One turn moves every row onto another: examples first, then more rows asked
nivu: [.15, -.16, -.17, .04, -.01, .02, -.06, .05, -.10, .11, -.11, -.03, .01, -.19, .11, .06, -.04, -.09, -.24, .11, -.09, -.07, .01, -.35, -.19, .04, -.02, -.04, .20, .04, -.12]
dabib: [.06, -.08, -.11, .03, -.06, -.28, -.09, .13, -.13, -.01, .01, -.26, -.08, -.10, .06, -.05, .11, .02, -.15, .05, -.08, .07, -.03, -.10, -.08, -.05, -.01, .06, -.08, .08, .09]
buduz: [.16, .08, -.01, -.12, .09, -.02, -.01, -.08, -.09, .03, -.07, -.07, .05, .00, .08, .06, .02, .12, -.02, .06, -.03, .00, .32, .12, .03, -.12, -.05, -.10, .12, -.12, .00]
gelo: [.12, .02, -.10, .04, .07, .10, .02, .03, .09, .10, -.10, -.14, .19, .00, -.05, -.01, .10, .14, -.10, .17, -.08, -.09, .13, -.47, -.01, -.02, .06, -.12, .02, .01, -.09]
saz: [.06, -.02, -.10, -.19, -.03, .04, .02, .03, .07, -.02, -.03, -.21, .09, -.02, -.01, .01, .15, .01, -.14, .05, -.07, -.13, -.03, .14, -.05, .03, -.07, -.05, -.29, .12, -.04]
Raf: [.03, .06, -.19, -.05, .04, .17, -.03, -.01, .08, .05, -.03, -.05, .00, .03, .21, .03, .07, .05, -.07, .02, .12, -.11, .23, .10, .02, .13, -.01, -.24, .25, .03, -.04]
dadub: [.00, -.08, -.07, -.07, .03, .04, .10, .02, .07, -.06, .11, -.15, .10, -.02, -.09, -.02, .06, .06, -.08, .02, -.07, -.17, -.02, .16, -.01, .12, -.01, -.08, -.17, .14, -.04]
koro: [.21, .02, -.08, -.13, -.13, .14, -.10, .14, .10, .08, .13, -.02, .18, .08, .16, .13, .04, .02, -.03, .06, -.01, -.11, -.15, -.16, -.10, .00, -.10, -.13, .03, -.06, -.08]
moda: [.03, -.05, -.13, -.05, -.05, -.01, .09, -.03, .01, -.08, .07, -.17, .11, .04, -.02, .05, .08, .04, .04, .06, .01, -.28, .01, .06, .08, .20, .06, -.04, -.15, .07, -.04]
pupuz: [.07, -.04, -.10, -.07, -.03, -.31, -.09, .05, -.21, .00, -.01, -.22, .00, .01, .15, -.01, .01, .06, -.06, .03, .00, -.01, -.05, -.21, -.01, .01, -.03, .02, -.08, .10, .12]
sese: [.11, .07, -.02, -.02, .04, .10, -.01, -.07, -.16, .04, -.14, -.14, -.07, -.05, .06, .02, .01, .11, .03, .04, -.01, -.01, .32, .13, -.02, -.09, -.03, -.06, .11, -.06, .03]
vil: [-.05, -.13, -.24, -.03, .00, -.08, -.04, .08, .23, -.01, -.04, -.11, .03, -.08, -.06, -.06, -.10, -.07, .05, .01, .01, .02, .18, -.23, -.03, .21, -.12, -.03, .09, -.01, -.11]
lokig: [.13, .04, -.10, -.16, .04, -.04, -.03, -.02, -.06, .02, -.03, -.04, .02, -.02, .14, .06, .03, .04, -.05, .04, .01, .00, .38, .14, -.02, -.02, -.04, -.09, .16, -.10, -.13]
dab: [.07, -.02, -.07, -.02, .03, .06, .00, .15, .16, .08, -.05, -.08, .18, .00, .07, -.04, -.01, .09, -.17, .08, -.11, -.12, .16, -.40, -.04, .05, .05, -.24, .06, .07, -.20]
Loba: [.19, -.18, -.11, .09, .06, -.04, -.06, .02, .02, .02, -.10, .04, .10, -.18, .08, .08, .06, -.07, -.33, .13, -.11, -.01, .04, -.31, -.03, .00, .01, -.01, .18, -.09, -.07]
Fom: [.08, .02, -.16, -.17, -.10, -.02, .02, -.02, .00, -.04, -.07, -.23, .11, .04, .06, .08, .18, -.02, -.02, .08, .00, -.25, -.01, .04, .04, .11, .00, -.02, -.26, .04, -.04]
zum: [.08, -.11, -.06, .08, .05, .12, -.04, .02, -.17, .08, -.24, -.04, -.02, -.15, .15, .04, -.13, -.02, -.24, .04, -.05, -.11, -.04, -.36, -.07, .04, -.04, -.10, .13, .06, .02]
fege: [.08, .01, -.11, .07, .01, .27, -.06, .00, .12, .02, -.10, -.12, -.06, -.05, .11, -.02, .16, .07, -.09, .05, .01, -.01, .21, .19, -.04, .01, .00, -.15, .19, .03, .06]
ruvel: [.07, -.04, -.14, -.07, -.02, -.17, -.08, .04, .27, -.04, -.16, -.13, .16, .01, .03, .03, -.04, -.04, .05, .05, -.04, -.03, .14, -.28, .11, .08, -.12, -.07, .03, -.16, .00]
Mep: [.22, .05, -.12, -.07, .02, .19, -.10, -.11, .09, .09, -.11, -.15, .05, .01, .07, .05, .21, .11, -.02, .15, -.03, .00, .15, .08, -.11, -.11, -.07, -.11, .16, .00, .11]
Kuda: [-.11, -.02, -.18, .01, .04, .07, -.03, .12, .15, .08, -.18, -.23, -.08, -.15, -.13, -.10, -.10, -.01, .00, -.01, -.03, .04, .09, -.19, -.08, .06, -.18, -.07, -.02, .04, .00]
Zovo: [.00, .06, -.08, -.04, .02, -.03, -.07, .08, .19, .04, -.30, -.23, .04, -.07, -.04, -.02, -.04, .01, .01, .04, -.09, -.02, .05, -.24, .06, -.08, -.18, -.11, -.08, -.10, .12]
bof: [.04, -.01, -.12, .13, -.03, .41, -.03, .11, .06, .02, .02, -.03, -.01, -.03, .04, .03, .13, .04, -.10, .02, .12, -.01, -.09, -.07, .05, .10, -.04, .02, -.06, -.06, -.01]
fudes: [.12, -.12, -.01, .13, .12, .07, -.03, -.01, -.05, -.01, -.22, .04, .08, -.14, .13, .06, -.03, -.01, -.33, .06, -.07, -.05, -.01, -.32, .09, -.01, .00, -.07, .11, -.07, .06]
kolo: [.05, -.01, -.04, -.11, -.04, -.17, .00, .08, -.15, -.02, -.13, -.02, -.01, -.01, .09, .04, .03, .07, -.21, -.03, -.10, .00, -.31, -.05, .03, .07, -.01, -.07, .14, -.09, -.02]
modu: [.08, .04, -.11, -.06, -.01, .07, -.02, .00, -.13, .04, -.10, -.12, -.11, -.07, .12, .02, .02, .03, .00, .02, .03, -.01, .38, .16, -.07, .01, -.02, -.05, .14, -.03, -.10]
rutir: [.17, .05, -.07, .07, -.05, .25, -.04, .13, .10, .09, .09, -.07, .10, -.02, -.03, .11, .18, .07, -.06, .12, -.03, -.05, -.17, -.11, -.03, -.11, -.06, -.04, -.02, -.14, .03]
bak: [.10, -.06, -.09, .09, .00, .24, -.04, .04, .10, .03, -.24, -.17, .08, -.04, .01, -.08, .13, .09, -.14, .12, -.06, .00, .18, -.40, -.03, .04, .06, -.01, -.06, .07, -.07]
kosu: [-.04, -.10, -.11, .09, .03, -.27, -.03, .16, -.07, -.08, .07, -.16, -.08, -.10, .07, -.08, .08, .02, -.24, -.02, .00, .08, .02, -.05, .07, .06, .02, .02, -.06, .05, .05]
per: [.05, -.09, -.06, .03, -.04, .19, -.05, .16, .17, .00, -.19, -.11, .07, -.04, .13, -.11, .02, .04, -.21, .03, -.08, -.03, .21, -.33, -.06, .11, .05, -.14, -.02, .13, -.17]
Filaf: [.04, -.02, -.11, -.05, -.02, -.10, .03, .02, -.23, .03, -.10, -.06, -.06, -.06, -.04, .03, .07, .09, -.16, .02, -.06, .03, -.32, -.08, -.03, .07, -.01, .02, .15, -.06, .00]
fesal: [.07, -.11, -.07, -.08, -.10, -.14, -.04, .06, -.10, -.10, -.15, .01, -.03, -.02, .14, .02, .08, .01, -.21, -.05, -.07, .07, -.24, -.02, .04, .17, .02, .03, .14, -.08, -.06]
fazo: [.06, -.12, -.14, -.03, -.07, -.08, -.01, .01, -.18, -.05, -.12, -.03, -.08, -.06, .01, .01, .12, .03, -.16, .00, -.03, .10, -.25, -.05, -.02, .17, .03, .12, .14, -.05, -.04]
rom: [-.04, -.06, -.10, .00, .05, -.30, -.03, .07, -.16, -.07, .05, -.13, .00, .00, .15, -.05, -.02, .06, -.15, -.04, .08, .01, .00, -.16, .14, .12, .00, -.03, -.05, .07, .08]
vikap: [.08, -.05, -.12, -.07, -.11, .29, -.09, .13, .06, .00, .05, .03, .07, .07, .24, .06, -.01, -.02, -.07, -.04, .15, -.07, -.07, -.12, -.02, .21, -.08, -.07, -.01, .02, -.11]
gizuv: [.17, .10, -.20, -.19, .04, .09, -.07, -.11, .04, .12, -.04, -.08, .12, .08, .18, .11, .12, .09, .00, .12, .09, -.09, .17, .00, -.05, .01, -.07, -.21, .22, .00, .01]

vil moves to ruvel
dadub moves to moda
sese moves to modu
Now these:
fesal moves to kolo
zum moves to nivu
pupuz moves to dabib
bof moves to vikap
gelo moves to bak
fege moves to Raf

